[[126 137 130 118 127 135 143]
 [124 136 141 106 139 138 153]
 [108 130 130 131 113 109 134]] yields 113

[122 139 109 157  99  98] yields 157

[153 140 148 117] yields 140

[[106 135 138 125]
 [116 121 139 118]] yields 121

[[153 129 126 130]
 [144 128 130 122]
 [146 129 127 135]] yields 129

[125 136 108 139 117 127 149] yields 117

[115 155 117 120 124] yields 117

[144 122 114 148 100 111 107] yields 100
---
[121 105 138 102] >> 121

[155 101 150 157 139] >> 101

[[151 151 142 149]
 [133 106 116 153]
 [111 151 116 122]] >> 111

[[125 132 129 129 147 117 153]
 [130 137 128 137 126 129 130]
 [110 110 127 115 123 135 129]] >> 115

[128 125 150 135 140 120 137] >> 135

[156 154 150 148 143] >> 154

[134 139 104 140 111 134 125] >> 140

[131 122 128 150 132] >> 122

[139 156 134 104 132] >> 156

[105 115 135 119 126 141 112] >> 119
---
122  124  106  128  128  144  123 -> 128, 144

133  150  135  110  147 -> 135, 150

154  121  144  121  138  155  119
114  129  113  131  121  112  131
118  128  120  128  126  116  130
-> 131, 155

157  148  108  152  101 -> 108, 157

106  115  114  106  134  109  126 -> 106, 134

150  112  124   99  120 -> 124, 150

135  132  144  130  136  134  125
123  128  127  133  111  126  117
117  133  138  153  137  127  128
-> 133, 153
---
[154 112 128 124 118] | 154
[124 118 102 130 115 144 103] | 124
[119 106 121 128 135 117] | 119
[119 153 140 137 146 144 141] | 119
[141 107 116 105] | 141
[127 133 143 145 147  99] | 127
[128 125 132 155] | 128
[152 114 125 111 137 144 131] | 152
---
[108 125  99 106 121] ==> 108
[110 136 131 143 116 132 103] ==> 110
[ 99 129 132 119 146 105 118] ==> 99
[147 101 132 115] ==> 147
[133 139 144 150 151 135 108] ==> 133
[128 156 110 132 129 117] ==> 128
[123 125 130 149] ==> 123
---
[125 103 123 143 116 139 119]
123
[128 158 121 109]
121
[154 149 113 146 149 125 120]
113
[152 130 151 153]
151
[100 143 125 141 140 109 142]
125
[115 135 133 150]
133
[131 112  98 158 124]
98
[146 109 131 124 140 105]
131
[151  98 158 140 117 142]
158
---
[[144 157 135 124 120 133 101]
 [124 119 122 127 122 126 133]
 [128 130 144 125 132 123 116]] value 133

[[137 137 124 124 123 127 129]
 [128 128 134 128 121 144 118]
 [117 128 137 135 151 107 108]] value 127

[[128 114 140 105 111]
 [116 120 131 117 139]
 [126 111 133 121 116]] value 105

[[132 128 141 119 111 120]
 [104 110 132 132 121 123]
 [110 114 133 130 121 123]] value 111

[[131 146 145 126]
 [132 121 120 111]
 [ 99 147 151 139]] value 145

[[108 119 119 103 111 127]
 [117 124 127 119 125 143]
 [144 116 138 133 135 146]] value 111
---
[104 150 103 111 115] gives 104, 115

[129 156 116 115 105] gives 129, 105

[[141 128 115 105]
 [143 152 157 155]] gives 141, 155

[[125 132 136 139 104 120]
 [140 114 133 120 114 133]] gives 125, 133

[127 124 117 120  98] gives 127, 98

[[132 138 100 138]
 [109 122 128 141]] gives 132, 141

[110 112 115 123 102 144] gives 110, 144

[138 110 152 137 113 146] gives 138, 146

[[119 141 107 133]
 [123 134 142 133]] gives 119, 133
---
[[136 117 125 138]
 [141 129 123 133]
 [105 127 134 122]]	141, 138

[119 137  99 132 134]	137, 134

[149 114 126 141]	149, 141

[[119 102 146 129 145 120 110]
 [135 152 128 127 125 128 137]]	152, 146

[[150 122 149 110 122 145 101]
 [135 142 103 132 123 104 145]]	150, 149

[122 127 128 137 152]	152, 137

[128 136 139 143 150 123]	150, 143

[145 150 111 147]	150, 147

[[129 145 130 127 135 127]
 [127 133 107 131 121 127]
 [130 128 152 135 135 133]]	152, 145

[[125 155 120 126 111 132 142]
 [136 127 126 125 125 127 132]]	155, 142
---
122	128	144	149	135	142
122	127	143	149	132	146
137	128	134	143	138	139
| 134

110	145	124	148	117	120
129	132	132	102	132	127
119	117	131	121	125	101
| 131

109	131	138	126	131	122
137	142	122	117	142	146
145	129	125	136	129	102
| 125

145	136	143	122	128	125
147	126	125	141	116	124
125	119	115	130	155	125
| 115

101	145	118	121	112	132
119	145	115	139	112	132
119	145	118	139	112	132
| 118

124	128	118	141	129	129
115	107	110	123	143	144
139	137	146	111	123	123
| 146

116	147	131	117	129	150
110	142	130	121	123	157
131	130	130	126	123	128
| 130
---
((151, 115, 130, 121), (128, 134, 102, 129), (132, 116, 137, 152)) yields 116
((114, 120, 131, 133, 112, 155), (141, 149, 125, 110, 143, 150), (118, 120, 101, 128, 150, 126)) yields 128
((140, 138, 133, 106, 129), (119, 123, 130, 142, 134), (112, 125, 131, 118, 114)) yields 131
((140, 130, 119, 137), (131, 127, 132, 117), (125, 101, 120, 124)) yields 101
((140, 137, 148, 151, 112), (122, 129, 115, 121, 133), (129, 114, 134, 137, 124)) yields 134
((131, 127, 120, 127, 122, 132, 112), (126, 127, 113, 123, 131, 126, 122), (129, 131, 143, 121, 150, 126, 123)) yields 150
((119, 126, 123, 124, 129), (99, 144, 135, 117, 135), (139, 132, 149, 108, 105)) yields 149
((128, 123, 157, 117), (138, 113, 129, 106), (118, 139, 144, 137)) yields 139
---
101  132  156  153 ⇒ 101, 153

148  125  128  155 ⇒ 148, 155

138  124  107  154  142  102  130
147  106  126  158  144  114  134
 99  127  153  127  117  152  100
⇒ 138, 100

105  121  152  120 ⇒ 105, 120

138  146  129  109  137  148
140  135  122  106  138  148
147  104  123  115  118  144
⇒ 138, 144

145  145  130  109  112  152 ⇒ 145, 152
---
[117, 152, 142, 150]
117
[103, 121, 118, 126, 103]
103
[139, 104, 128, 131]
139
[131, 128, 106, 154, 147, 109, 115]
131
[114, 135, 143, 100]
114
[152, 127, 115, 122, 118, 156]
152
[140, 141, 115, 129, 102]
140
[134, 154, 147, 137]
134
[103, 131, 127, 138, 157, 147]
103
---
[[115 135 126 141 113 142 129 123 125]
 [119 128 139 117 139 137 123 140 111]
 [105 126 147 118 125 132 133 125 113]
 [130 134 137 131 130 130 120 140 133]
 [115 132 123 134 118 145 129 116 117]
 [124 133 136 113 126 134 153 145 126]
 [130 146 136 132 129 129 145 130 140]
 [131 114 139 143 120 129 139 130 129]
 [134 128 148 120 130 125 137 131 118]
 [126 131 130 138 121 128 124 127 125]] ==> 135

[[136 105 124 140 105 144 123 143 129]
 [126 124 112 106 117 131 120 133 115]
 [129 112 130 127 115 101 115 127 144]
 [123 137 141 113 143 151 141 137 112]
 [131 127 129 118 132 119 133 132 119]] ==> 105

[[147 127 117 137 142 136 126 139 122 140]
 [143 129 117 134 139 130 127 145 121 141]
 [144 136 119 135 143 131 124 142 130 142]
 [145 127 116 134 144 129 121 143 127 147]
 [145 130 116 129 145 134 123 139 123 147]
 [133 120 142 134 121 129 137 130 138 125]
 [143 129 122 127 141 134 122 141 117 147]
 [144 129 119 133 138 136 121 141 120 149]
 [138 121 134 136 127 131 129 131 136 125]] ==> 127

[[132 122 124 113 131 135 120 127 130 124 129 124 126 129 130]
 [135 119 122 104 132 138 116 126 131 122 129 122 125 128 131]
 [130 125 126 119 130 131 124 127 129 126 128 126 128 127 129]
 [134 120 122 106 132 137 117 126 131 123 128 123 127 127 131]
 [133 121 123 109 132 136 119 126 130 123 129 123 126 128 130]
 [135 118 121 102 133 139 115 126 131 122 129 121 126 128 131]
 [132 123 124 113 131 134 120 126 131 125 127 125 128 127 130]
 [135 118 121 102 133 139 115 126 132 122 128 122 126 127 131]
 [134 119 122 104 133 137 116 126 131 123 128 122 127 127 131]] ==> 122

[[127 121 145 141 130 139]
 [133 144 110 124 123 122]
 [139 150 122 140 129 106]
 [112 144 138 118 133 147]
 [112 118 152 105 133 152]
 [103 131 131 117 127 136]
 [143 128 137 125 121 126]
 [100 138 129 132 121 123]
 [128 144 131 135 123 122]
 [136 147 111 117 130 117]] ==> 121

[[128 128 123 131 141 143 118 125 126]
 [134 138 138 130 124 117 121 122 132]
 [144 146 141 140 137 129 117 121 140]
 [128 138 131 127 114 110 129 110 137]
 [121 125 130 120 111 114 150 129 136]
 [133 139 144 128 121 115 143 135 141]
 [136 136 131 136 130 125 122 124 130]
 [144 146 143 140 132 123 126 124 143]
 [132 135 139 127 128 124 130 132 132]
 [136 139 134 133 126 120 118 118 131]
 [120 119 125 119 116 119 133 134 118]] ==> 128

[[127 127 135 129 126 129 125 130 136 123 130 123 127 132 128]
 [128 127 136 119 134 137 129 128 133 130 128 138 138 129 131]
 [127 127 139 125 129 134 129 128 136 128 128 129 131 130 128]
 [127 127 129 132 127 124 129 128 137 127 128 123 123 127 127]
 [127 127 133 126 129 130 129 128 136 129 128 129 130 127 128]
 [123 125 142 123 134 128 137 128 153 130 128 132 129 124 128]
 [124 127 131 126 133 127 137 128 147 132 127 131 127 122 128]
 [126 127 129 128 129 124 133 128 140 129 127 129 127 123 128]
 [127 127 125 128 129 126 129 128 136 129 128 129 127 127 128]
 [127 128 123 128 129 127 129 128 136 129 128 129 127 127 128]
 [127 127 128 128 129 128 129 128 136 129 128 129 127 127 128]
 [131 129 123 128 126 129 122 128 119 128 128 129 129 132 128]] ==> 127
